In the data rows, the value 128 means zero.
Some points, one per row:
[109  92 144 108 170 172 104  99  66  94 136 156 145 154 128]
[149 138 153 105 129 169 159 173 156 101 121 156 130 143  80]
[120 105 142 129 170 147 148 148  96 120 103 175  94 147 128]
[122 127 142 143 166 173 148 127 109 137 189 124  70 139 116]
[130 103 131 139  97 106 140 106 112 127  49 162 128 109 147]
[137 121 112 102 117 115  82 108 142 119 132  97 204 133 130]
[108 124 127 142 130 158  44 134 114 146 124  75 103 108 134]
[151 112 127 109 141 131 115  71 106 110  96 119 214 113 142]
[154 138 121 103  96  97 144 129 165 120 143 125 186 141 115]
[136 163 126 134 182 125 155 179 132 125 145 140  93 133 141]
[169 142 119 118 157 105 173 123 132 108 111 153 195 114 147]
[130 161 110 144  94  83 130 158 158 140  81 152 111 110 146]
[ 88  97 114 140 116 113  88  64  78 133 123 115 119 130 152]
[ 97 108 110 142  93  89 153  75 106 126 109 150 120 138 154]
[131 114 142 105 137 183  71 138 128 109 164  99 150 148  86]
[137 132 130 117 203 151  84 143 113 121 135  95 159 122 141]
[141 139 141 127 128 147  94 183 165 131 127  91 116 121  99]
[144 160 114 140 187 139 110 175 130 145 145  92 117 100 145]
[138 114 129 133 111 105 198  81 111 126 105 183 130 127 138]
[147 160 113 133  72  95 146 116 176 151 130  94 134 102 119]
[103  84 134 141 111 120 128  43  80 138 129 128 122 113 154]
[161 124 132 145  94 113 152 123 143 147  68 112 126  68 137]
[132 128 138 107 123 173  72 158 150 119 153  96 161 142  89]
[126 155 111 119 105  73 151 142 137 112 106 184 157 145 136]
[123 104 117 114  75 104 109 118 147 128  85 138 157 142 117]
[144 132 116 137 112  86 135 114 148 158  94  90 140  94 146]
[125 111 134 126  58 122 142  64 151 138 156 108 136 131 103]
[141 123 152 137 191 170 151 163 115 126 155 125  99 128 129]
Here are 20 more points, each followed by its number:
[114 150 137 140 153 133 152 167 105 126 128 181  62 145 135] 0
[107 105 104 125 124 100 132  58  83 113 101 151 161 124 168] 1
[111 117 108 148 155  91 132  86  93 132 104 129 145 127 179] 2
[114 151 128 141 129 125 137 181 129 132 133 155  59 143 123] 3
[156 138 118 114 141 101 154 138 140 106  88 155 196 115 140] 4
[134 145 149 124 117 169 103 178 167 129 148 110  95 138  85] 5
[103 173 115 145 129 122  95 177 132 154 150 119  67 122 145] 6
[ 92 120 108 135  79  85 118 113 127 134 147 132 110 157 123] 7
[128 140 133 109 128 134 138 182 145 111 129 180 116 168 104] 8
[130 124 131 113 178 146 145 165 108  97 119 178 125 161 140] 9
[ 87 125 131 115 108 143 101 159 127 115 144 153  86 173 101] 10
[153 122 118 139 100  96 148 100 135 146  63 123 142  84 150] 11
[ 95 114 128 136  50 105 126  85 131 135 134 135  98 146 120] 12
[157 195 109 141 152  93 173 152 150 141 144 137 138  94 158] 13
[122  94 135 120 166 161 105 154 118 126 149 105 140 149 111] 14
[139 136 136 148 205 161 120 136  88 144 129 106  97  89 165] 15
[123 110 138 127  59 112 123 125 161 125  85 132 129 128 105] 16
[158 134 153  98 132 172 120 161 162  97 135 133 175 145  83] 17
[118 101 156 142 113 169 127 154 132 136 117 112  76 130  95] 18
[115 135 101 137 157  86 171  79 109 129 169 143 143 127 156] 19
Which three of these numbered points are nearest to each point below, ignoring the 3 directions in which the first points spread most? Their numbers follow each, nearest first.
[150 114 152  92 130 184 141 143 142 103 152 141 158 157  79] > 17 8 9
[122  95 163 141 112 202 113 119 117 140 131 101  78 116  93] > 18 5 16
[ 95 164  99 146  75  81 113 114 132 143 163 135  86 136 154] > 6 7 3
[116 122 128 141  73 103 176 103 153 139 132 145 107 140 111] > 12 5 7
[159 131 137 119 211 170 157 142 100 110 133 152 156 125 138] > 4 1 9
[178 140 161 129 154 177 161 164 154 136 108 130 114  91  98] > 11 16 14
[105 125 133 102 150 153 119 154 118 100 171 152 133 181 102] > 8 9 10
[ 97 140 121 142 126 129  87 172 119 141 119 131  60 134 131] > 3 6 0
[ 99 159  97 123  78  85 118 114 146 126 182 135 134 158 123] > 7 12 0
[115 111 129 138  84 108 125 139 128 130  62 163  98 124 129] > 16 0 3
